The rows below fall into families. The same turns and mirrors carry the whole set onto itself and the rows of a family onto each other. For each named row, which other rows are in its family? Write them in the order they are listed.
These 16 rows form 4 families of 4 rows each.
j_618: 18	2	22	24	-23	5	20	6	7	-1	10	34	26	6	-16	-7
j_791: 5	-6	31	25	-15	6	14	7	11	3	13	31	19	17	-30	-5
j_194: 8	1	31	33	-10	-3	4	4	5	-9	27	32	6	24	-14	13
j_222: 16	0	1	27	3	-1	28	27	-32	3	-17	27	-11	7	-8	18
j_14: 15	-47	24	24	-21	-12	18	-1	-2	-3	-2	-15	-34	24	20	-17
j_654: 5	-25	7	11	-13	-11	2	-14	-23	0	8	-38	0	12	6	-16
j_804: 0	-25	9	1	-7	-9	-3	0	-16	-1	11	-39	-3	3	-5	-5
j_868: 4	-7	7	14	13	-17	-2	3	-20	-12	11	-35	-1	22	-1	9
j_997: 14	-35	18	28	-24	-8	14	7	-2	-3	-9	-16	-31	38	27	-13
j_312: 3	-31	11	26	-26	-10	15	1	-4	-12	-12	-3	-37	37	16	14
j_417: 24	7	22	11	-3	-6	33	36	-11	14	-14	34	-4	3	-5	-1
j_737: 17	-7	38	22	-18	6	32	2	7	-2	13	30	17	11	-25	-6
j_684: 24	6	17	24	-12	3	35	37	-33	9	-5	24	-9	1	0	2
j_139: 7	-34	19	17	-23	-21	14	4	-9	9	-3	-18	-40	33	20	-17
j_561: 30	12	23	18	-10	2	37	30	-24	4	-13	19	-6	-3	-16	-5
j_668: 12	-26	10	12	-5	-10	-3	-4	-21	-6	5	-40	-10	-2	-3	-19

Which other rows belong to the same family as j_618? j_654, j_417, j_139
Which other rows belong to the same family as j_14? j_737, j_561, j_668

The rows below fall into families. The same turns and mirrors carry the whole set onto itself and the rows of a family onto each other. For each named row, which other rows are in its family? Write them in the order they are listed.
These 18 rows form 3 families of 6 rows each.
j_253: -4	7	-7	-16	3	-16	-11	6	6	-17	-12	27	-31	-8	-17	-31
j_20: 18	-17	-9	10	8	4	10	-24	12	-12	5	16	3	13	-29	12
j_302: -6	26	-16	-2	-1	16	4	-15	7	-27	-7	11	-14	36	-17	27
j_368: -29	27	1	-26	9	-27	2	19	19	-31	29	30	-9	18	-14	12
j_108: 9	8	-3	11	-4	-20	-30	7	29	-34	-20	12	-24	9	-22	-2
j_518: -15	-1	29	12	-7	-13	6	24	18	-26	39	8	8	12	12	9
j_230: -17	1	15	-15	9	-28	12	24	11	-16	44	28	8	10	-4	3
j_181: 20	-20	11	12	-1	-24	-4	24	0	-2	7	19	0	6	1	-15
j_394: -40	28	7	-18	-1	-5	-1	5	24	-42	18	18	-24	-1	-8	-6
j_687: -22	1	15	1	-1	-9	-6	-8	39	-43	20	13	-14	-16	-20	-11
j_140: -13	29	-2	-17	-4	-12	-6	29	-11	-16	-6	22	-27	22	10	-11
j_861: -6	2	-1	5	-5	30	16	-25	-4	-17	1	7	-15	6	-4	-5
j_635: -11	-3	23	20	-6	-16	-11	7	42	-41	25	5	2	5	-12	14
j_78: -4	2	-3	-4	1	22	26	-8	-19	-3	13	15	-4	20	5	3
j_354: 6	0	-20	-15	16	-1	16	-18	2	-7	7	30	-2	18	-32	11
j_115: 13	9	-4	-5	5	-36	-12	35	2	-11	1	26	-4	33	-8	11
j_8: 7	1	18	27	-18	-3	-18	18	8	-25	-9	-1	-18	10	13	-10
j_213: 7	11	-5	14	-2	11	8	-5	3	-19	4	6	2	43	-7	35

Which other rows belong to the same family as j_253? j_108, j_181, j_140, j_115, j_8
Which other rows belong to the same family as j_635? j_368, j_518, j_230, j_394, j_687

